Rows are one point carried round by a steady rotation, each followed by how many steps it has turned.
The counts run from 0 to 126.
[ 0.18 -0.61 -2.17  3.33 -0.21  0.14 -1.95 -5.18  1.41  0.85 -1.29 -1.43
 -0.67 -1.13  0.07  0.35 -1.51 -0.63  1.43  1.08 -0.09  2.45  1.00 -2.80
  1.35 -1.39  0.68 -0.36 -3.51 -0.28 -1.66 -0.76  1.68 -0.26  2.68 -2.17
 -0.14  3.32 -2.61  1.76 -0.08  1.70 -3.27 -1.06  1.06  0.80  0.11  0.31
 -1.16  2.40 -1.93  2.54  1.27 -2.63  0.36  1.31  0.33  0.55  1.99  0.11
  1.68  1.22  1.63  2.67  3.40  0.73 -0.10  3.27 -2.40  0.75 -1.63 -2.25
  3.37  1.59 -2.33 -3.00 -0.80 -3.33]
83
[ 3.24 -0.27 -1.11  2.74  0.07 -1.18 -3.58 -1.80  0.87 -0.53 -0.16 -1.91
  1.43 -2.30 -1.32 -0.20 -0.66 -0.41  0.04  0.11  2.35  3.71  0.41 -1.06
  2.66  0.15 -1.15  1.09 -3.75  0.64  0.26 -1.05  1.72  2.00  2.36 -0.67
 -0.49  0.23 -3.75  2.40 -0.60  0.61 -3.21  2.54  0.83  2.47 -2.69 -1.30
 -0.31  2.54 -3.14 -0.55  1.54 -3.17  1.75  0.72  2.27 -1.24  0.54  1.35
  0.23 -1.50  0.76 -1.69  2.95  2.19  2.76  0.12 -0.16  0.11  1.07 -2.87
  2.87  0.49 -0.14 -1.28 -2.94 -2.73]
1
[ 2.50  0.44 -2.76  3.33  2.14 -0.54 -3.12 -1.95  0.59  0.22 -0.38 -2.72
 -2.05 -2.06 -0.02  2.79 -2.07 -0.73  0.61  0.37  0.06 -0.13  2.89 -2.23
  3.70 -1.22  0.19 -0.61 -2.91 -0.81  0.85  0.62  2.71  0.94  2.48 -1.38
  0.05 -1.51 -2.19 -0.81 -0.49  1.09 -2.19  0.41  1.10  0.67 -0.96  1.33
 -1.34  1.61 -1.03  2.27  0.81 -4.60  2.28  1.56  4.79 -1.62  2.46  0.71
  2.56 -2.55  0.37  0.67  1.47  1.21 -0.15  1.34 -1.85  0.93 -0.75 -0.58
  1.62  1.23 -2.71 -1.46 -1.61 -2.45]
99
[ 3.59  2.88 -4.22  0.68 -1.17 -1.43 -3.79 -1.09 -1.49  0.61 -1.19 -3.34
 -0.25 -0.45 -0.04  1.51 -2.62 -4.21  2.50 -0.21  0.90  1.58  2.35  0.78
  2.22 -2.13 -0.70 -1.04 -3.71 -0.55  1.02 -1.04  2.37 -1.63  2.92  0.15
  1.18 -2.93 -2.99 -0.39  1.29 -0.97 -2.19  1.10 -0.13  0.08  1.04 -0.54
 -1.32 -0.74 -3.11 -0.83  1.12 -0.95  1.51 -1.85  0.56 -0.02 -2.53  0.16
 -0.94 -2.00  0.29  1.27  2.90 -1.71  2.42  0.49 -2.01  2.09  1.75 -2.82
  1.79  0.82 -1.71 -1.19  1.34 -1.68]
48
[ 2.49  3.45 -5.11  0.35  0.67 -3.13 -2.57 -1.06 -1.25 -0.17 -2.57 -4.17
 -0.63  1.19 -0.77  1.04 -3.23 -2.85  1.49  0.28  0.77  0.01  2.76  0.45
  3.14 -1.35 -1.55 -1.24 -1.10  0.03  1.54 -0.82  2.01 -1.70  3.31  0.22
 -1.56 -2.37 -1.91 -0.11  0.46 -2.32 -0.22  2.22  0.93 -1.53  0.09  0.41
 -0.59  2.10 -1.37  0.39  0.19 -3.03 -0.37 -1.00  1.72 -1.14 -2.67  0.35
 -0.25 -0.57  0.03  3.25  2.77 -0.12  1.59  0.39 -0.66  3.56  1.11 -2.02
 -0.66  0.60 -2.49 -0.92  0.19 -1.95]
53
[ 0.26 -1.29 -1.35  1.94  0.57 -0.55 -2.73 -1.06 -2.08 -0.01  0.78 -1.07
  0.83 -4.43 -0.70 -0.34 -0.67 -0.72  0.57  0.00  3.23  2.54 -1.79 -1.44
  2.18 -3.93  2.12  0.54 -3.54 -1.31  2.73 -0.75  1.70  0.28  1.39 -1.62
  3.08  0.17 -5.08 -0.48  3.65 -0.65 -2.98  0.60  0.99 -0.38 -1.86  0.08
  0.49 -0.71 -5.48  3.57  2.18  0.37 -0.89  0.05  0.17 -0.64  2.56  0.66
  0.77 -0.65  1.65 -1.03  2.18  0.48  1.83  0.96 -0.26  1.02 -0.26 -0.94
  0.66  1.23 -1.23 -2.75 -0.82 -0.78]
24
[ 1.57  1.79 -3.24  0.98 -1.17 -1.95 -1.99 -1.45  0.55  0.07 -2.10 -2.43
  2.36 -0.35 -1.54 -2.34 -1.19 -2.27  1.24  0.45  1.33  3.89  2.69 -0.02
  1.26 -0.67 -1.30 -0.73 -2.96  1.27 -0.26 -3.17  0.66 -1.10  3.34 -0.47
 -1.81  1.09 -4.31  3.03  1.04 -1.18 -2.02  2.17  0.38  0.45 -0.36 -0.76
  0.61  1.72 -3.68 -1.35  0.92 -2.01 -0.75 -0.92 -2.56 -0.08 -2.26 -0.68
 -1.88  1.13  0.73  2.52  4.03  0.60  2.74  0.51 -1.32  1.46  1.09 -4.07
  2.07  0.75 -0.12 -2.36  0.11 -3.05]
63
[ 2.71  3.92 -4.02 -0.36  0.41 -2.18 -3.92 -1.52 -1.64  1.23 -1.86 -3.94
 -0.02  0.90 -1.52  1.18 -2.16 -2.13  1.63  0.51  3.08  0.09  1.10  2.08
  2.57 -2.45  0.50  0.38 -1.59 -0.96  3.29 -1.08  1.25 -1.96  1.57 -0.75
  0.23 -3.56 -2.50  0.31  2.03 -1.94 -0.77  1.63  1.62 -1.36  0.76  0.71
 -1.42  1.13 -3.71  1.29  0.61 -1.33  1.38 -1.61  2.31 -0.44 -0.90  1.60
  0.06 -1.60  0.71  1.71  3.04  0.46  1.31 -0.37  0.67  2.02  1.25 -1.30
 -2.27  0.30 -2.21 -1.16  0.27 -0.36]
46
[ 1.21  1.70 -4.57  1.07 -0.42 -2.01 -1.49 -2.42 -0.32  1.27 -1.42 -2.79
 -0.45  0.80 -0.76  0.65 -2.08 -1.53 -0.45  1.13  0.91  4.30  1.64 -1.58
  0.82 -0.69 -0.36 -1.62 -2.84  1.11 -0.61 -1.91  0.69 -1.04  3.56  0.86
 -1.85  1.05 -2.55  2.42 -0.11 -1.10 -0.41  1.18  1.22 -0.72 -1.86  0.24
  0.61  3.38 -2.07  0.58 -0.42 -2.45 -2.45 -0.28 -1.67 -0.05 -1.27  0.84
 -0.89  1.30  0.44  4.74  4.55  1.41  1.36  2.30 -0.89  3.01  0.22 -1.40
  2.73  1.01 -1.74 -1.99 -0.32 -3.80]
68
[ 3.09  0.09 -1.46  2.36  0.75 -1.71 -3.30 -1.73  0.56  0.12 -0.72 -2.54
  0.93 -0.85 -2.69  0.18 -0.72  1.33 -0.44  1.04  3.31  2.67  0.00 -0.35
  3.07  0.65 -1.05  1.75 -2.65  0.00  0.90 -1.43  1.33  1.34  1.54 -1.31
 -1.61 -0.66 -2.72  2.63 -1.02 -0.83 -1.30  3.00  2.69  1.60 -2.75 -0.54
 -0.69  3.65 -3.10  0.71  0.69 -4.02  1.48  0.42  3.53 -1.86  1.52  2.52
  0.55 -1.09  0.96 -1.19  3.67  3.24  1.28  0.20  1.34 -0.02  0.73 -1.57
  0.17  0.60 -1.00 -1.15 -3.67 -1.85]
0
[ 0.95  0.84 -3.60  1.74 -0.30 -2.21 -1.39 -3.43 -0.23  1.29 -1.52 -2.94
 -1.01  0.12 -0.62  1.15 -2.00 -0.59 -0.40  0.81 -0.13  3.33  0.74 -2.94
  1.24 -0.90 -0.17 -1.01 -2.71  0.82 -0.67 -1.32  0.39 -0.14  2.89  0.41
 -0.71  2.23 -1.75  1.35 -0.80 -1.25 -0.18  0.53  1.26 -0.32 -2.44 -0.18
  0.63  4.16 -1.79  2.51 -0.05 -2.16 -2.79  0.53 -0.78  0.28 -0.56  0.67
 -0.35  2.23  0.50  4.45  3.66  1.82  0.70  2.61 -1.00  3.26 -0.13 -1.28
  1.99  1.50 -1.83 -2.24 -0.48 -4.17]
72
[-0.46 -0.63 -0.75  2.50 -1.22 -0.96 -1.96 -4.49  1.03 -0.27 -1.68 -2.45
  0.83 -0.84  0.01 -1.22  0.23  0.54  0.05  0.12  0.11  2.37 -0.31 -2.16
  0.14 -1.78 -0.37  0.34 -2.19  0.13 -1.37 -1.95  1.08  1.04  2.70 -1.91
  1.17  3.96 -4.44  1.15  0.64 -0.56 -3.20  0.68  1.48  0.51 -1.17 -1.54
 -0.68  3.24 -3.08  3.00  1.60 -0.95 -0.47  0.24 -0.39 -0.18  0.05 -1.00
  0.62  2.50  2.10  1.41  3.79  2.22  2.50  1.83 -0.73  1.71 -0.42 -3.42
  1.01  0.45 -0.58 -3.73 -0.94 -4.31]
78
[ 3.39 -0.28 -1.39  2.33  2.40 -0.30 -3.14  0.96  0.08 -0.26  0.07 -0.54
  0.73 -4.35 -1.39 -0.25 -1.52 -0.99  1.33 -0.55  2.59  1.71  1.79 -0.07
  3.36 -1.36  0.39 -0.22 -2.44 -0.14  2.56 -1.68  1.39  0.68  1.93 -1.94
 -0.52 -1.80 -5.91  1.01  2.29  0.60 -3.16  2.68  1.26  2.09 -1.23  0.19
  0.28 -0.11 -4.58 -0.78  1.53 -2.56  1.92 -0.09  1.77 -1.49  1.35  0.50
  0.59 -2.66  1.07 -2.22  2.11  0.77  1.83 -0.45 -1.23 -0.92  0.55 -1.37
  1.12  0.72 -0.55 -1.28 -1.56 -0.91]
109
[ 3.27  2.43 -3.43  0.21 -0.82 -0.43 -3.96 -1.51 -1.76  0.83 -1.09 -2.86
  0.51 -1.03  0.25  0.97 -2.31 -4.10  2.88 -0.02  2.31  1.34  1.05  1.28
  2.20 -2.81  0.30 -0.44 -3.36 -1.02  1.78 -1.11  2.63 -2.19  1.91 -0.47
  1.39 -2.82 -3.31  0.62  2.31 -0.23 -2.58  0.43 -0.14  0.41  1.83  0.37
 -1.24 -1.64 -3.15 -0.64  1.34 -0.65  1.90 -1.45  0.58  0.02 -1.07  0.26
  0.02 -2.32  1.37  1.41  3.14 -2.07  1.55  0.73 -2.07  1.17  0.92 -3.17
  1.35  1.23 -1.87 -1.63  1.58 -0.06]
44
[ 1.79 -0.59 -1.34  2.79 -0.92  0.38 -3.65 -4.37  0.83  0.67 -0.04 -2.20
 -0.18 -2.15  0.58  0.65 -0.17 -0.22  0.61  0.36  0.88  2.37 -0.58 -1.99
  0.80 -1.87  1.00  0.46 -4.60 -0.69 -1.22 -0.44  1.79  1.24  1.82 -1.93
  1.89  1.03 -4.01  1.31  0.65  1.30 -3.72 -0.14  0.52  2.09 -0.62 -0.46
 -2.02  2.04 -2.93  2.27  1.83 -1.57  2.88  0.63  2.38 -0.42  2.25  1.41
  1.42 -1.00  2.83 -0.14  3.61  1.34  1.69  2.43 -1.36 -0.76 -0.92 -1.65
  3.39  0.95 -1.34 -3.33 -0.83 -2.47]
90
[-0.24  0.59 -2.98  0.99  3.52 -2.92 -1.81 -0.54 -2.31  0.22 -0.67 -1.61
 -0.38 -2.61 -1.78  0.15 -2.70 -0.31  0.80 -0.16  2.12  0.61  0.63 -0.66
  3.67 -2.68  0.66 -0.16  0.76 -0.67  4.43 -0.97  2.97 -1.00  2.28 -0.81
 -0.36 -0.91 -3.49 -1.11  3.59 -2.16 -0.22  1.92  2.36 -2.05 -2.12  0.09
  1.31  1.20 -5.09  2.07  0.31 -2.03 -3.87  0.00  0.53 -1.65  0.35 -0.45
  0.73  0.25  0.16  1.14  1.07  0.86  0.21  0.34  0.52  3.62 -0.14 -0.60
 -2.04  1.10 -2.90 -1.89 -0.51 -0.90]
123
[-0.36 -1.19 -0.71  3.48 -0.79 -0.50 -2.00 -4.97  1.29 -0.13 -1.49 -2.03
  0.69 -1.49 -0.24 -1.06  0.40  0.50  1.03  0.95  0.77  1.97  0.11 -1.88
  0.56 -1.76  0.63  0.81 -2.35  0.05 -1.51 -1.64  1.07  0.39  2.32 -3.13
  0.47  3.62 -4.36  2.04  1.49  0.81 -3.56 -0.35  1.75  1.36 -0.14 -1.10
 -1.86  2.05 -3.72  2.54  1.99 -2.08  0.77  0.71  0.23  0.19  1.43 -0.41
  1.38  2.02  2.84  1.66  3.76  1.44  1.66  2.00 -1.13  0.09 -0.61 -3.25
  1.13  0.54 -0.46 -3.74 -1.34 -2.92]
82
[ 2.93 -0.31 -2.04  3.25  3.27 -0.03 -3.33  0.21  0.05 -0.28 -0.45 -1.38
  0.02 -3.99 -0.43  0.69 -2.70 -1.72  1.52  0.17  1.18  1.43  3.33 -0.88
  3.59 -1.39 -0.23 -1.07 -3.21 -0.45  1.80 -0.51  2.42  0.28  2.72 -1.54
 -1.09 -1.70 -4.53  0.91  0.98  1.90 -3.00  0.96  0.07  1.81 -1.13  1.47
  0.10 -0.41 -2.45 -0.38  1.15 -4.32  1.47  0.84  2.94 -2.22  1.35 -0.10
  1.78 -2.92  0.94 -0.90  1.72 -0.14  0.52  0.81 -2.34 -0.35 -0.41 -1.52
  2.98  1.27 -2.02 -1.06 -1.73 -1.08]
106
[ 0.72 -0.59 -1.28  1.14 -0.20 -0.77 -2.85 -1.71 -1.96  0.24  0.22 -1.65
  0.56 -4.14 -0.08  1.07 -0.72 -1.88  0.97 -0.47  2.34  0.81 -1.35 -1.14
  2.85 -4.24  1.50  0.59 -2.63 -1.39  2.45 -0.20  2.35  0.07  1.38 -1.04
  4.16 -0.39 -4.78 -1.57  3.33 -0.46 -3.21  0.22  0.19 -0.04 -0.62 -0.74
 -0.04 -0.98 -5.11  3.16  2.27  0.55 -0.15 -0.43  0.48 -0.62  1.87 -0.89
  0.69 -1.28  1.91 -0.53  1.49 -0.66  2.15  0.99 -1.00  1.96  0.34 -1.10
  0.57  0.80 -1.24 -2.39  0.09 -1.02]
28
[ 0.00  0.27 -1.86  0.93  0.59 -1.78 -3.23 -2.19 -2.19 -0.22 -0.38 -2.47
 -0.17 -2.77 -0.73  0.78 -0.40 -0.86  1.31 -0.06  2.69 -1.22 -1.10 -0.35
  3.12 -4.37  2.24  0.48 -1.22 -2.11  3.59 -0.21  2.49 -0.19  1.02 -1.78
  3.18 -0.79 -3.70 -1.92  3.96 -1.59 -2.08  0.39  2.00 -1.52  0.09 -0.10
 -1.20 -0.07 -4.88  4.70  1.77 -0.49 -0.44 -0.37  1.63 -0.77  1.85  0.21
  1.56 -1.03  1.23  0.11  1.47 -0.07  0.86  0.23 -0.04  2.16 -0.20 -0.94
 -3.13  0.64 -2.27 -2.09 -0.37 -0.79]
31
[ 3.19  3.47 -5.15 -0.09  0.57 -2.29 -3.51 -1.40 -1.62  1.03 -1.68 -3.86
 -1.26  0.79 -0.79  1.62 -2.94 -3.26  1.36  0.05  1.49  0.54  2.67  0.74
  2.56 -1.83 -1.02 -1.06 -2.24 -0.69  1.65 -0.55  1.90 -1.57  2.56  0.35
 -0.03 -3.43 -1.55 -0.20  0.65 -1.76 -0.69  1.52  1.12 -1.49  0.07  0.68
 -0.22  0.78 -1.71  1.09  0.18 -2.17  0.43 -1.57  1.52 -0.45 -1.92  1.15
 -0.68 -1.95  0.09  3.25  2.95 -0.52  0.78  0.54 -0.87  3.19  1.17 -1.17
 -0.11  0.66 -2.97 -0.81  0.96 -1.02]
49
[ 1.07  0.17 -1.40  1.18  2.28 -2.20 -2.57  0.62 -2.06 -0.88 -0.09 -1.15
  0.67 -3.76 -1.95 -0.07 -1.49 -1.18  0.14 -0.74  2.52  0.98 -0.11 -0.32
  3.49 -2.44  0.59  0.37 -0.75 -0.52  3.94 -1.40  2.04 -0.01  2.11 -0.63
  1.62 -0.81 -5.01 -1.15  3.46 -1.96 -1.45  2.63  2.04 -0.66 -2.38 -1.06
  1.32  1.19 -6.12  1.48  1.66 -1.31 -2.31 -0.70  0.49 -1.39  0.09 -0.45
 -0.12 -0.92  0.56 -1.72  1.87  1.26  2.13 -0.55  0.69  3.04  1.02 -1.02
 -1.18  0.98 -0.98 -1.73 -1.26 -0.86]
120
[ 0.81  1.52 -3.62  0.63 -0.36 -2.70 -1.36 -3.33 -0.24  1.03 -1.66 -3.89
  0.19  1.23 -2.05 -0.52 -1.04 -0.06 -0.56  1.01  1.71  2.90 -0.07 -0.79
  1.09 -0.38  0.27 -0.66 -1.47  0.76 -0.31 -1.99 -0.25 -0.48  2.25 -0.29
 -1.20  1.45 -2.49  1.94 -0.08 -2.08  0.30  2.17  2.02 -0.97 -2.07 -0.20
  0.52  4.47 -3.02  2.41  0.19 -2.06 -2.62 -0.53 -0.50  0.22 -1.32  1.57
 -1.16  2.21  0.48  3.98  4.84  2.56  1.32  1.67  0.83  3.06  0.32 -1.09
 -0.43  0.79 -1.59 -1.76 -0.97 -3.50]
69
[-0.17 -0.68 -1.97  3.35 -0.73 -0.89 -1.73 -4.57  1.03  0.27 -1.20 -2.61
 -0.20 -1.20  0.41 -0.03 -0.61 -0.21  0.66  0.60 -0.74  2.47  1.19 -3.15
  1.04 -1.82 -0.15 -0.77 -3.10  0.27 -1.96 -0.52  1.76  0.58  3.43 -1.48
  0.02  3.42 -3.03  1.65 -0.27  0.58 -2.86 -0.63  0.96  0.24 -0.66 -0.41
 -0.63  2.28 -1.86  2.69  1.16 -2.10 -0.91  1.02 -0.96 -0.09  0.67 -0.72
  1.28  2.41  1.87  3.44  3.43  0.81  1.29  3.19 -2.66  2.01 -0.71 -2.89
  2.87  1.27 -1.58 -3.07 -0.45 -4.55]
79
[-0.15  0.68 -2.22  1.63 -0.60 -2.97 -1.17 -3.88  0.25  1.03 -1.61 -2.96
 -0.08  0.88 -1.95 -0.57 -0.47  0.28 -0.58  0.68  0.98  1.78 -0.28 -1.54
  0.80 -0.78 -0.21 -0.17 -1.54  0.95 -0.13 -1.90  0.09  0.62  2.46 -0.46
 -0.34  2.27 -3.09  1.23 -0.15 -2.35 -0.56  1.47  2.88 -0.82 -2.21 -1.09
 -0.34  5.34 -3.07  3.60  0.68 -2.18 -1.92  0.33  0.28 -0.28  0.14  0.74
 -0.01  2.16  1.49  3.60  3.88  3.50  1.36  1.81  0.82  3.11  0.02 -1.38
 -1.28  0.77 -1.31 -2.36 -1.21 -3.76]
73
[ 0.15  0.15 -0.97  2.77 -0.34 -1.06 -2.95 -4.93  0.95  1.17 -1.81 -2.33
  0.46 -0.12 -0.81 -0.27  0.37  1.54  0.24  1.62  1.89  1.59 -0.73 -0.78
  0.81 -1.13  1.68  0.97 -2.41 -0.62 -0.61 -1.55  0.36  0.03  1.44 -3.59
  0.73  2.69 -3.55  1.51  1.00  0.37 -2.47  0.26  3.10  0.97 -0.40 -0.23
 -2.20  3.21 -3.18  4.06  1.50 -2.48  1.62  0.69  2.27 -0.24  2.80  1.59
  1.84  0.69  2.48  1.40  3.56  2.10  0.76  2.24  0.60  0.43 -1.50 -1.96
 -0.73  0.69 -1.27 -3.47 -2.01 -2.26]
85
